In the rows, 128 means zero.
These are runs of 7 systems, one row a step. Runs of the same system follow the same rule from any start.
trace 1, Torim (11 x 18):
[[ 44 143  95  75 135 140 107 123 127 118 108  99 146 147  83 132 127 139]
 [134 122 131 144  63  58 135 102 164 125  95 139 136 161 154 122 104 167]
 [186 126 189 162 161 135 135 136 110 118 103 113  77 158 126  99 166 120]
 [108 179 149 114 141 173 142 157  85 101 171  82 138 105 152 171 131 151]
 [ 80 119 101 114  91 144 128 151 143 156 112 161 121 136  64 169 120 171]
 [106  93 163 122 127 105  90  98 148 115  82 133 126 138 158  73  84 158]
 [212 146 162 149 129 106 186 132 119  98 122 136 104  91 123 124 119 129]
 [121 119 142  94 132 200 112 198  63 117 144 116 114 122 123 130 154  97]
 [ 90 120  75 136 109 150 119 148 155 150 152 162 159 101 157 168  79 181]
 [134  88 111 124 156 117 125  89 159 138  65 177 102 119  79  74 106 115]
 [169 134 143 104 136  88 143 118  94  67 139 116 145 105 194  94 110  82]]
trace 2, lef:
[[118 133 100 172 136 115 117 144 159 150 117 148 136 174 126 151 130 163]
 [138 146 117 146 183 122 123 119 137 127  83 124 122 156 156  96 135 128]
 [160 157 120 130 163 106 160 167 112  91 125 131 132 136 135 149 144 134]
 [100 124 115 114 129 134 107 181 110 135 113 141 132 170 123 144 157 134]
 [109 141 108 139 145 138 122 123 152 156 110 125 136 136 172 144 129 181]
 [155 143 112 131 160 118 164 111 134 124  82 137  91 133 109 122 145 139]
 [127 115 125  84 148 103 132 154  97  79 123 115 125 141 153 131 140 130]
 [127 106 100 131 108 144 126 174 136 146 143 107 126 146 124 164 147 170]
 [ 97 134 101 131 135 171 120 104 133 147  86 120  98 137 145 106 116 151]
 [151 133 114 138 159  98 172  95 129  82 133 130 101 108 127 140 104 151]
 [133  81 125 108 133 110 113 164 112  90 133 110 118 160  87 118 138 113]]
trace 3, nodak, 11 rows:
[[183  70 132 187  56 100 123 121 175 163 126 158 126 137 140 107 102 138]
 [147 114 153 144 123 200 119 105  87 128 138 128  84  91 199  86 103  99]
 [122 142 153  86 137 156 161 168  77  90 149 182 121  67  70 164 112 119]
 [101  58 128 105 126  88  76 158 164 138 118 173 180 134  72 110 102 129]
 [193 109  86 160 113 113 132 101 184 172 126 129 170  83 178  85 104 101]
 [169 136 135 126 135 180 152 114  63 124 118 148  66 116 134  92 162  36]
 [ 75 116 149  44 164 136 108 165  82 117 179 138 166  97  97 176 168 104]
 [139 106 104 156 156  96 110 158 212 197 115 158 191 133  59 140 145 149]
 [140 139  93 155 134 135 115  29 168 174  89  83 130 132 173  52 134  72]
 [163 172 147  98 129 126 196  86  60 108 166 111  73 110 136 171 201  74]
 [ 70  91 197  97 166 132  78 180 106 132 165 111 132 185  61 179 194 153]]
trace 4, tiv (11 x 18):
[[109  81 143 113 130 124  96 136 104 110 142 149 117 146 117 120 128 103]
 [147 107 106 145 179 125 118 147 156 131 156 117 155 118 129 141 126 147]
 [145 136 101 146 134 145 124 111 137 144 103 124 129 134 117  84 128  77]
 [110 124 122 139 133 109 125  88 110 108 167 153 131 130 167 146 115 103]
 [137 123 142 149 156 113 125 142 128 128 142 135 122 161  83 153 164 117]
 [110 143 138 125 159 139  91 125 139 137 129  76 172 139 152 101 132 119]
 [141 172 100 166 110 126 159  84 151 159 129 141 133 120 137 144 129 119]
 [101 133 187 119 109 111 118  94  91 108 118 140  96 163 122 124 143 104]
 [122 144 153 119 153 109 133 151 138 118 164  92 162 123 121 178 144 179]
 [138 154 129 131  97 162 125 137 151 177  80  88 140 129 103  94 145 128]
 [108 141 144 122  89 133 141  70 119 125 127 140 114  99 191 129  93 149]]
trace 5, votaz:
[[193 150  75 116 186 105 170 178 121 104 112 111 132 133 132 129 173 107]
 [100 149  47 110 140 176 118 169 107 136 142  88 145 154 112 136 157  91]
 [ 70 148  50 149 149 116 119  62 156 149 146 140 151 151 140 148 119 107]
 [143 155 121 162 162  64 144  64 140 101 106 133 119 175  97 105 138  79]
 [153 164 150 128 141  80 147 146 105  80 163  62 148 169 117 149 171 105]
 [101 146 133 174 138 163 100 153 131 160 177  79 144 181 108 172 169 139]
 [ 51 160 153 177 140 151 100  58 133 123 143 115 115 161 123 134  89 149]
 [129 150 197 164 114  65 158  79 136  93 133 163 108 140  84 157 105 155]
 [151 100 221 129  90  99 111 181 103  91 138  99 118 175 107 131 146 152]
 [114 120 168 155 114 174  99 181 136 149 158  88 137 133 175 159 116 218]
 [ 95 132 154 167 114 199 125 114 125 148  93 180  68 114 121 130  72 189]]
trace 6, lef (11 x 18):
[[147  96 127  78 170 131 143 137 140 119 122  85 126  88  60 116 144 137]
 [107 128  82  85  58 127 131 141 123 114 123  79 153 125 146 119 110 130]
 [130 104  80 168  93 155 141  80 131 152 160 127  76 143 145 150 129 124]
 [105 111 139 122 197 155 117  79 110  94 149 109  96 110 105 110 108 111]
 [125 132 134 125 113  99 135 139 144  85 166  80 172 114  73 139  93 143]
 [116 119 114 167  58 136  98 120 138 146 124  97 134 183 127  96 119  95]
 [143 154 143 196 146 161 129  84 115 123 162 120 109 126 182 119 104 105]
 [132 151 182 152 172 134 136 136 104  94 146 154 123 122  53 136 116  99]
 [ 92 132 174 120 103  93  77 159 136 117 132 123 205 152 129 117 106 130]
 [173 147 138 199  79 129 129 131 165 190 115 132 143 151 158 122 144 130]
 [149 165 166 138 171 159 136 116  83 126  88 176  94 120 164  97 145  80]]
trace 7, tiv:
[[107 126 175 117  65 103 108 122  90 129 140 149 133 165 125 131 155  70]
 [134 133 181 147 164 134 116 156 131 144 169 116 147 124 161 173 155 174]
 [135 187 139 135 147 166 139 131 142 161  67 116 137 114  86  94 137 124]
 [ 89 151 139  88  88 101 135  76 120 123 120 150 155 100 169 132 103 124]
 [158 107 161 112 103  92 162 143 123 139 131 157 100 129  94 178 179 151]
 [122 114 170  77 155 170 102 165 106 129 113  65 130 112 143 102 152 148]
 [127 153  65 123 122 167 166 118 160 166 116 137 135  69 130 151 105 166]
 [106  83 137  97  90 114 126  90 115 120  80 176  76 137 108  97 116 113]
 [145  68 126  94 161  86 139 143 127  78 179 107 126 107 145 165 128 176]
 [168 103  78 129 133 182 129 182 142 158 113  81 119 128  76 100 155 112]
 [ 90 106  84 141 121 175  96  85 123 132 137 132 122 110 199  95  68 116]]
trace 8, Torim:
[[158 126 115 163 155  92 135 140 118 107 159 122 124 178 146 148 162 103]
 [110 153  95 155 159 151 113 144 135 129 147  73 144 167 117 140 148 127]
 [ 81 172 103 155 106 123 132  76 147 135 114 110 125 165 119 137 117 142]
 [111 143 178 145 126  80 127  88 117 106 109 137 104 179 112 128 144 124]
 [141 157 193 141 136 104 126 164 114  94 143  87 148 158 122 144 141 149]
 [119 172 153 149  94 177 130 168 129 151 113  89 131 140  97 140 133 170]
 [ 76 153 178 129 103 162 119  97 120 144  91 144 104 125 130 129 105 173]
 [129 126 206 103 129  92 145 125 116 101 108 171 116 101 103 143 113 166]
 [161 109 180  90 115 138 123 209 110 110 111 112 148 101 109 110 125 150]
 [149 131 126 132  88 199 135 172 129 163 111 130 128  78 158 119  98 167]
 [113 104 128 105 146 177 137 102 113 148 103 202  84  72 132 124 107 136]]
trace 9, tek (11 x 18):
[[194  84  85 123 194 140 137 180 141 151  86 143 102 124 146 107 168 140]
 [ 58 144 103  72 170 168  97  92  94 120 123 105 140 118 183 105 126  98]
 [140 136  71  72 118 117 187 145 137 158 129 137 126  92  96 192 184 148]
 [ 96  72  92 111 183  88  75  89 167 144 113 114 146 175 115  93 152 100]
 [174 162  89 120 140 117 178  78 147 133 155  58 146  80 175 135 143 126]
 [128 124 117 121 166 161 131 116 114 130 107  91  78 157  28 104 171  85]
 [ 75 147 143 138 106 104 112  58 146 141 211  74 174 132 140 179 133 127]
 [205 117 136 174 149 104 171 131 185 136 117 107 114 111  28 124 129 159]
 [ 95 138 187 163 107 122  83  45 116 101 148  87 135 157 134  65  86  66]
 [198 162 175 172  74 148 193 157 107 125 181 108  98 101 101 187 146 152]
 [ 75  87 205 172 143 149  52 147 129 116 127 144 122 183  61  99  93 136]]
trace 10, tek, 11 rows:
[[104 147 133 125 169  96 122 143 128  88  95 146 143 155 104 121 108 143]
 [133 168 119 124  87 100 140 135 132 124 102 110 163 141 167 120 127 130]
 [149 146 120 156 138 148 136 146 118 148  85 135  92 168 136 119 163 127]
 [ 76 158 141 123 155 135 120 103 107 113 134 121 119 147 162 154 130 151]
 [134 137 112 105 120  99 159 148 146 117  96 125 130 123 101 152 130 182]
 [116 113 116 133 109 108 104 102 147 135  88 112 126 171 151  85 124 125]
 [157 145 110 147 118 146 163 110 114 128 133 103  86 126 176 144 142 142]
 [ 91 113 119 118 152 151 119 135 107 104 122 115  88 156  87 139 130 146]
 [ 99 125 103 123  88 104 127 110 158 129 153 106 163 123 141 154  98 165]
 [179 101  89 163 121 122 148 124 157 133  95 139 100 135 104  97 111 126]
 [108 131 120 147 127 145 115  92  89  93 159 111 106 150 168 114 108  83]]
trace 11, nodak, 11 rows:
[[132 168  81 162 134  82 145  81 159 149  75 161 134 170 166 117 137 117]
 [145 153 157 105 167  98 143 103  83  87 116  96 103 156 194 114 174 103]
 [131 166 175 108 123 127 134 208  99 115 139  92 152 157 114 173 179 158]
 [ 74 150 114 142 105 152  94 150 165 184  76 127 153 168 132 131 127 185]
 [129 167  93 125 135 113 173  57 148 129  70 131  99 112 183 120 110 168]
 [161 110 162  82 132  94 164 133  82  58 105  99  60 151 133 124 157 143]
 [121  89 146  98  84 141 102 219 125 123 157  68 155 141 135 156 138 191]
 [123 135  63 181  96 193 131 152 172 186  89 147 115 126 134 129  85 190]
 [107 124  70 102 152 144 157  52 107  78  89 144  66 103 158  94  74 123]
 [172  76 123  77 133  65 166 168  93  36 170 119 108 115 100 155 127 130]
 [148  53 108 167  99 155  65 232 150 147 167  99 169 169 111 116 117 134]]
trace 12, ful:
[[120 114 104 140 136 143 134  97 168 154 110 115 111 119  80 123 120 156]
 [127  96 111 119 133 124 130 106 122  87 105  99  89 135 146  93  99 143]
 [153  92 118 143 128 141 141 148 123 103 179  95 104 122 101 153 123 148]
 [ 92 117 110 156 129 188  87 150 123 136 140 110 130 148 135 115  99 134]
 [142 134 111 181 142 142 147  92 147 123 146 153 117  98 141 132  73 147]
 [157 109 132 152 147 141 125 137 108  98 119 152 100 135  85  87 107  76]
 [144 120 139 143 124 119 113 174  99  83 171 131 157 131 175 133  98 115]
 [151 159 134 184 120 168 125 161 136 173 152 150 160 123 110 143 137 103]
 [115 167 134 139 141 142 120 106 107 132  89 184 132 131 179  98 112  91]
 [169 137 153 118 142  71 166 127 119 106 140 185 139 102  99 153 141  97]
 [122 133 147  99 108 110  91 189 111 137 106 121 182 165 130 107 166  83]]
trace 13, ful, 11 rows:
[[156 112  93 178 154 126 139 138 153 150 168 163 138 133  54 157 143  93]
 [102 158 113 125 161 134  90 136 110  97  99 110 170 152 184  65  96  87]
 [183 173 133 163 104 105 193 106 132 121 176 130 135  92 111 175 130 116]
 [ 87 139 131 129 130 148  84 143  88 134  97 147 122 199 116  98 163  53]
 [126 163 144 136 154  63 146 105 146 107 167 142 180 110 188 181 112 166]
 [144 160 156 147 121 139 127 133 144 171  80 117 133 154  35 100 172  87]
 [106 151 148  96 110  86 130 106  92  83 101 123 118 158 239 125 125 152]
 [158 124 156 139 142 112 164 142 149 163 155 132 114 124  34 197 196 155]
 [ 49 135 141  86 129 142  65 144 115 125  53 110 146 174 174  76 118 152]
 [182 128 132 142 107  85 202  93 178 137 143 126 107  75 120 189 122 216]
 [109  88 123  95 134 180  93 166 101 135  52 110  69 184  75  69 168 103]]
trace 14, votaz (11 x 18):
[[ 96 119  92 149  92 149  97 135 120 137 112 175 133 159 137 106  96  94]
 [139 146 115 134 147  80 139 115 131 105 116 172 157 127 183 125 106 119]
 [167 152 128 133 147 127 139 190 110 125  91 151 140 145 108 115 156  95]
 [ 85 160 104  92 123 150 109 164 100 127 131 106 171 137 164 137 138 112]
 [ 99 159  97 145 144 129 125 106 154 182 104 175 145 140 132 146 148 129]
 [107 159 143 100 143  99 132  89 108 100  74 125 117 152 126  93 138  95]
 [144 154 133  92 133  79 159 146 132 131 131 108 152 131 123 171 187 146]
 [100 122 128 126 133 164  97 139 126 164 107  77 112 178 113 119 178 131]
 [ 79 155 114 122 147 128 139  59 141 128 135  93 118 121 151 156 118 174]
 [142 113 143 141 127 101 158  91 139 126 107 147  72 146  56 141 147 137]
 [126  85 151  93 113  95 118 133 113  76 154  54 118 151 134 126 133 151]]

Which system made each run below?
trace 15:
[[100 147 175 106 130  88 130  54 148 117 129  86 140 109 150 129 117 164]
 [139  99 173 135  94 108 131  89 141 140 119  89  85 157  71 124 162 131]]
  ful
trace 16, 2 rows:
[[151 125 128 109 197 139 145 122 115  88 119 145 118  73 149 102  92 128]
 [151 109 140 113  81 138 135 171 101 104 156 140 143 101  71 125 110  90]]
  ful
trace 17:
[[108 110  98 158 149 183 112 131 144 180 124 130  94 145 175 153 140 190]
 [ 97 126 117 102 188 116 151  59 140 103 107 131  91 104 105 134 108 169]]
  Torim
trace 18 (2 x 18):
[[117 165 161 126  92 129 149 134 107 103 123 117 122 131 124 147 118 155]
 [115 106 159 127 103 124 120 148 116 142 132 157 109 148 128 160 146 159]]
  votaz
trace 19:
[[153 119  59 164 136 128 126 143 164 158 130 136 153 143 114 120 133 102]
 [128 159  94 158 180 137 131  93 123 115 146 133 138 129 144 117 116  77]]
  tek
trace 20:
[[111 100 111 103 137 144 116 126 136 146  93 159 119 120  99 109 126 125]
 [148 104  98  95 137 104 141 107 150 133 133 117 145  91 138 121 130 124]]
  nodak
trace 21, 2 rows:
[[133 139 144 163  75 112 135 103 128  66 114  74 107 149 144  87  58 160]
 [189 119 146 178  98 120 175 162 109 118 168 168  83 130 152 192 136 166]]
  votaz
trace 22 (2 x 18):
[[169 139 132 128 138 107 143 147 136 154 108 171 151 111 171 135 155 121]
 [134 138 156 100 156 153 112 150 103 142  77 124 123 134 134  87 164 102]]
  nodak
trace 23, 2 rows:
[[133 119 127  67 148 106 159 111 120 103 102 127 105  93 146 134 131 162]
 [157  85  99  93 118 129 143 165 143 151 102 124 115 120  89 133 162 147]]
  votaz
trace 24:
[[141  89  82 137 194  97 120  47 164 137  97 132 101 139 196  87 131 123]
 [199 155 142 111 156 123 181 139  89  79 154  55 107 109 122 126 167  99]]
  nodak
trace 25 (2 x 18):
[[110 158 104 144 203 164 127 113 112 146 197 103 136 129 125 178 181  93]
 [ 57 155 120 149 172 154  86  69 151 183 106 125 138 168  96 117 156 100]]
  tiv
trace 26 (2 x 18):
[[118 159 157 162 125 167 138 139 106 110 168 116 111 125  88 161 113 142]
 [ 71 124 142 149 112 118 100 100 139 114 140 150 140 149 105 138  82 146]]
  nodak
trace 27, 2 rows:
[[190  85 137 188 149  87 156  97 150 105 156 160  85 122 142 144 103 163]
 [152  78 148 106 166 148  94 193 107  93 106 119 125 135  84  67 122  94]]
  lef
trace 28, 2 rows:
[[172 119 159 106 145 123 119 116 124 166 108 123 141 119 123  81 192  54]
 [131 172 144  80 111 144 146 156  89 136 158 121 171  80 172 160 156 105]]
  lef
trace 29 (2 x 18):
[[ 99  41  89 116 127 138  98 149 139 101 156 129 111 127 120 137  74 183]
 [184  60  65 166 138 126 129 152 175 118 121 114 117 131  96  88  85 145]]
  tiv
trace 30:
[[108 133 108 119 113 132 135 140 117 137 143 111 119 162  96 168 171 124]
 [113 122 112 155 154 108 109 108 175 145 143 107 156 143 122 140 122 162]]
  tek
trace 31, 2 rows:
[[126 117 111 139 124 113 127 128 125 117 171  87 129 161 130 155 153 123]
 [119 136 124 169 127 166 107 128 132 149 133  85 118 164 130 120 140 131]]
  tiv
trace 32, 2 rows:
[[ 88 114 161  68 173 132  96 187  84 128 126 209 156 115 164 158 151 127]
 [140 137 145  99 103  97 132 160 180 181 108 173 220  65 101 137 121 147]]
  ful
trace 33, 2 rows:
[[ 99 101  92 127  86 178  94 107  84 111 125 149 106 131 168  71  82  54]
 [170 125  96 132 178  70 158 123 148 120 160 207 177  77 166 157 112 111]]
  votaz
